Each path below is one point turned by a fixed rotation once a step. After each direction that follows a path, write how fast that rotation turns it, in degrees a step (0 if it stays still).
Each turn is a multiple of 5 degrees from 10 to 175, or 0.
Each row of a path follows its step; steps can be skipped.

step 0: [ 28   6  -8 -26  31  -9  -6   9 -20 -10 -15  25   9 -23 -22  -1   5 -22
  -9  44 -20   6 -16 -17  17 -21   8  27  12  -4 -15  18  -8  -3  -4   2
 -39  27 -31  19   8   6  -6  40  15   9  11 -14 -16  19 -22  41 -37  -2
   5 -15  14 -13  15]
step 1: [  6 -17  -2   3 -19 -63 -22  22  13   6  16  -6 -15   5   2  -5  32  -7
 -24  27  24 -15 -13 -15  -1 -14  -3 -18  22 -44 -27  -4 -10  11   6  -2
  -9  18 -43  23  16   2 -23  36   0   4 -13 -34   0  10   9   9 -11  20
 -21 -32  -8   6  -6]
step 2: [  8 -27  -7  17   5 -31  19  12 -13 -15   4 -18  35 -21  -7 -13   9 -31
   6  30  -5 -27 -11  12  34 -38 -12 -11 -27   2 -24 -33 -31  19 -16 -31
 -35 -11 -12   8  10  15 -10   4  11   5   6 -18  21   7 -29  10 -29  -2
 -26   0   1  26   7]
step 3: [  0   2  -5  -5  11 -17 -17   8   4 -54  -7 -22 -19  -6  -8 -28  18 -25
  -1  28 -22  10 -36 -24  10 -12 -10  15   7 -15 -41   1   5 -13  17   1
 -27  -8 -27  21   9 -30  25  -9  -1  13 -17  -4  45   8  10   3 -35  10
 -24 -13   2  -6 -26]
step 4: [ 10 -15 -16  -9 -13 -20 -33  27  15  20  29  -7  -4   7 -25  -7   9 -56
 -51  31   0  -6 -15  12  23  -7   2  11   6  14 -17   7  -7  -5   3  -7
 -21 -27 -45  11   7  20   6   7 -19  12   4  19   1  14  -3   8 -24 -28
  -7  10  34  23  -2]
step 5: [ -7  12   7  32  25 -25 -26  16  15  -9   0 -21  36  -5   7 -13  -3  -4
  -5  31  11  -1 -29  -7  19   2   0   9 -13   9 -27 -15  -8  17  -8  -7
 -10  -4 -27  10  27   8  20  49 -27  19 -27  12  21 -21 -13  42 -12  12
  -1 -38  28 -23  15]
step 6: [-11 -33  -7  30  13  -7 -29   7  10 -33  -4  17  -5 -20 -14 -13  32 -26
 -26   9   9   9 -40 -17  11 -36  -1   2 -22 -30  -4  -4   2  26  13 -22
  -7  17 -41  -7  26  20   3   4  12 -20   8  12  -4   7  18  48 -17  -2
   1  26   8  -5 -12]
step 7: [ 15 -23  -6   4   1   7 -21  -5   5  -7  11 -18   7   8  24 -47  43 -12
 -19  31   0   4 -16 -25  -7 -48  -6   1  -6  -1 -38  24 -39   7 -25   8
   0 -21 -13   3  20  30 -20  10  -4  -2  -2  -9  16 -15 -17 -11  -7  -3
 -14 -10  40 -20 -17]
step 8: [ 33 -36   3   2  -2   8 -13  22   3 -11   0 -14  -2   3 -45 -22  14 -17
  -7  22  -4   6 -39  11  26 -22  16   5  16  32 -53  -7   6  29  -8   1
 -12  24 -28  -3  13 -12 -11  13   6   4   1  12  24  -9 -46  27  -3  19
  22   9 -12  -9  -9]
step 9: [ 13 -13  10  21   1 -22  -8 -17 -20  12  -2   5  -6   3  24   4  12  -7
 -22  26  -3  -3 -37 -16   0 -23  25   1 -18 -19 -24  46   0   4   0  16
  -5  -3 -72  13   5 -10  16  18 -26  -9  -1 -12   8  13 -39  20 -39 -13
   8 -18  -9  11 -12]
step 10: [ 34 -18 -28  17 -10 -20  -8  47  -5  -7   8 -19  27   2  10  -5  19 -11
  -8  11   9  21   5 -16  43 -30  22  -3 -11  -3 -28  -9  -9  11  23  16
 -11  24 -21  11  39  27   7  13  12   0 -40 -37  -5   8 -15  10  -7 -12
  19  -4  19  26  -8]
step 11: [  9 -32   8  18 -14 -37 -19 -19  -2  -5 -10  21   1  18   9  -5  42 -19
  23  21 -24 -22  -8   3  40 -22   2  -8 -27  17 -45 -13 -16  18  -2  -1
  -9  14 -19  33   6  19  21 -12 -19  10 -13   2  22 -21  20  21 -25  15
  -3 -13 -11  -6 -29]
[  2   7  -5  -1   0  -5   2   1  -2  -8   0  -3  -6   1   2  -4   7  -1
   8   1   2  -3   4  -9   0  -5  -1   2 -10   2   1  -7  -9   5  -2  -3
   4   8   7  -8   6   3  -2 -15   0  -2   3   5   2  -4   2  -9  -9   0
  -4   7   1  -1 -10]
85
[-13   3   5   0   7   6  -2   0   1  -4   5 -10   2   6  -2  -4   2  -5
  -8   0  -1  -3  -8   5   4   0  -1   6   2   0   9  -1   1  -1   3  -7
   3 -10   6  -3   7   5   7  -3  -7   1  -6  10  -4  -7  11   1  -1   3
  -1   0   2   1   6]
40
[ -4  -2   2  -8   0  -4   0  -1 -10   0   3   1   2  -5   2  -4  -1   8
   5  -6  -4   5   2  -1  -4   6  -5  -1   6  -1  -6  -2   1   6  12  -5
  -2   2  -9  -8  -9   5  -1 -11  -7  -1  -3   0  -6 -10  -3  -1   4  -5
  -5   4   5  -2  11]
0
[  7   1  -8   1  -9   1   0  -1   4   4  -4  -8  12   2  -3  -4  -4   5
  -4   0  -6  -1   8   1  -5  -7  -3   4  -8   1   3   2  -3   1   7  -5
  -1  -4  -2  -2   8   3   4  11   1   4   1  -2   1  -2  -5 -14   0   1
  -4   6  -2  -4  10]
135
[ -1  -8  -2   2   5  -4  -7  -4  -3  -6  -1  -1   2  -2  -8  -5  -2   1
   7  -3  -6   0   6   5  -3 -12   1  -1   7   2  -2   9   1  -4   2  -1
  -5  -8   8   9  -8   6   5  -4   8  -4   2   3   7  -4   3  -5   6   3
   2   2   7   1 -11]
85
[  4   5   1   1  11   5   7   4  -4  -4   5  -2  11  -7   6  -5  -1   1
   4   9  -2   3  -1  -4   6   1   1  -4  -1   4   4  -3  -6  -9  -5   5
  -1  -4   8  -3  -2   1   0   4   2  -5   1  -3  -5  -3 -11  -4   0  -8
   1  -9  14   2   4]
145
